Turns, then the turns between two rows, first turn first; the first pair answered:
P:
[ 1.19 -0.54  0.68 -0.31  1.57  0.67  0.68 -0.47 -0.14  0.53  0.53] -> [ 0.76 -0.33  0.26 -0.38  0.83  0.22  1.60 -0.07  0.55  0.87  0.30]
[ 0.47 -1.61 -0.02 -1.80 -0.28  1.85  0.27  1.22  0.81 -0.01 -0.27] -> [-0.70 -1.10  0.15 -1.42  0.03  1.12  0.19  2.09  1.32 -0.52 -0.45]
[ 2.51 -0.85  1.91  0.70  0.88 -0.03 -0.35 -0.42 -1.03  1.73 -0.44] -> [ 2.31 -1.48  1.29  0.93  0.53  0.20  1.74  0.56 -0.26  1.98 -0.13]
[ 1.83 -0.16  1.15 -0.10 -1.26 -0.09  0.28 -0.80 -0.05  1.68 -0.31] -> [ 1.07 -0.60  1.03 -0.27 -2.06 -0.20  1.28  0.12  0.80  1.42  0.01]
S:
[ 1.30 -1.70 -1.38  0.42 -0.97 -0.56  1.85  0.51  0.43  0.84 -1.13] -> [ 2.05 -2.11 -0.36  0.21 -0.35 -0.17  1.39 -0.45  0.14  0.77 -1.55]
[ 1.47  0.46 -0.46 -2.98 -1.60  1.76 -2.18 -2.09  0.63  0.84  1.00] -> [ 0.95  1.96  2.97  1.02  1.36 -0.40 -2.13  0.99 -1.84 -2.21 -1.58]
[ 0.99 -0.08  0.46 -0.34 -0.48  0.41  2.86  0.04 -0.02 -0.20 -0.29] -> [ 1.45 -0.14  0.24 -0.82 -0.23  0.60  2.59 -0.20 -0.03 -0.23 -0.07]
X:
[ 2.29 -1.98  0.09 -1.82  0.80  1.93  1.41 -0.61 -0.78  1.27  0.93] -> [ 0.44 -1.19 -1.35 -2.91  0.17  2.52 -1.40 -1.54  0.00  0.61  1.89]
[ 0.78 -0.07  0.96  0.95 -0.38  1.06  1.70  0.62 -0.75  0.44 -0.85] -> [ 0.37 -1.09 -0.16 -0.26 -1.12  0.99  1.25 -0.24  0.34  1.27  0.31]
[ 1.86  1.86  2.30 -0.49  0.83  0.46 -1.12 -1.38  0.99 -1.79 -0.06] -> [ 2.43  0.88  2.13 -0.02  0.86  0.60  0.94 -1.32  0.86 -1.24 -0.34]
Then:
Between the rows of a pair lie 2 to 3 turns.
[ 2.94 -4.08 -0.23 -0.43 -0.44  0.90  1.56 -3.20 -0.17  2.34 -0.67] -> [-0.48 -3.56 -2.73 -1.66 -1.56  0.92  0.64 -2.81  1.38  2.46  1.58] => X, P
[-0.32  0.36 -0.29 -1.30 -1.00  0.64 -2.38 -1.43 -0.73 -0.10  0.32] -> [ 0.32 -0.43 -0.65 -1.46 -1.86  1.13  0.45 -1.18  0.25  0.82  1.31] => P, P
[ 4.29  1.07  0.71 -0.14  1.43  0.25 -0.71 -0.60 -1.44  1.25  0.25] -> [ 2.05  1.79 -0.72 -1.25  0.45  0.19 -2.92 -1.45 -0.82  1.07  1.36] => X, X, X
[ 2.04 -0.57  0.56 -0.58  0.22  0.68 -1.31 -1.88 -1.11  0.21 -1.26] -> [-0.33  0.53 -0.37 -1.07 -0.13  0.49 -2.91 -1.78 -0.22 -0.32 -0.02] => P, X, X
[ 1.48  1.49  0.36  1.29  1.02 -0.48 -3.42 -2.44 -1.93 -0.58 -0.15] -> [ 3.11 -0.49 -0.13  2.56 -0.13 -0.14  3.63  0.03 -0.02  1.07 -0.04] => X, P, P
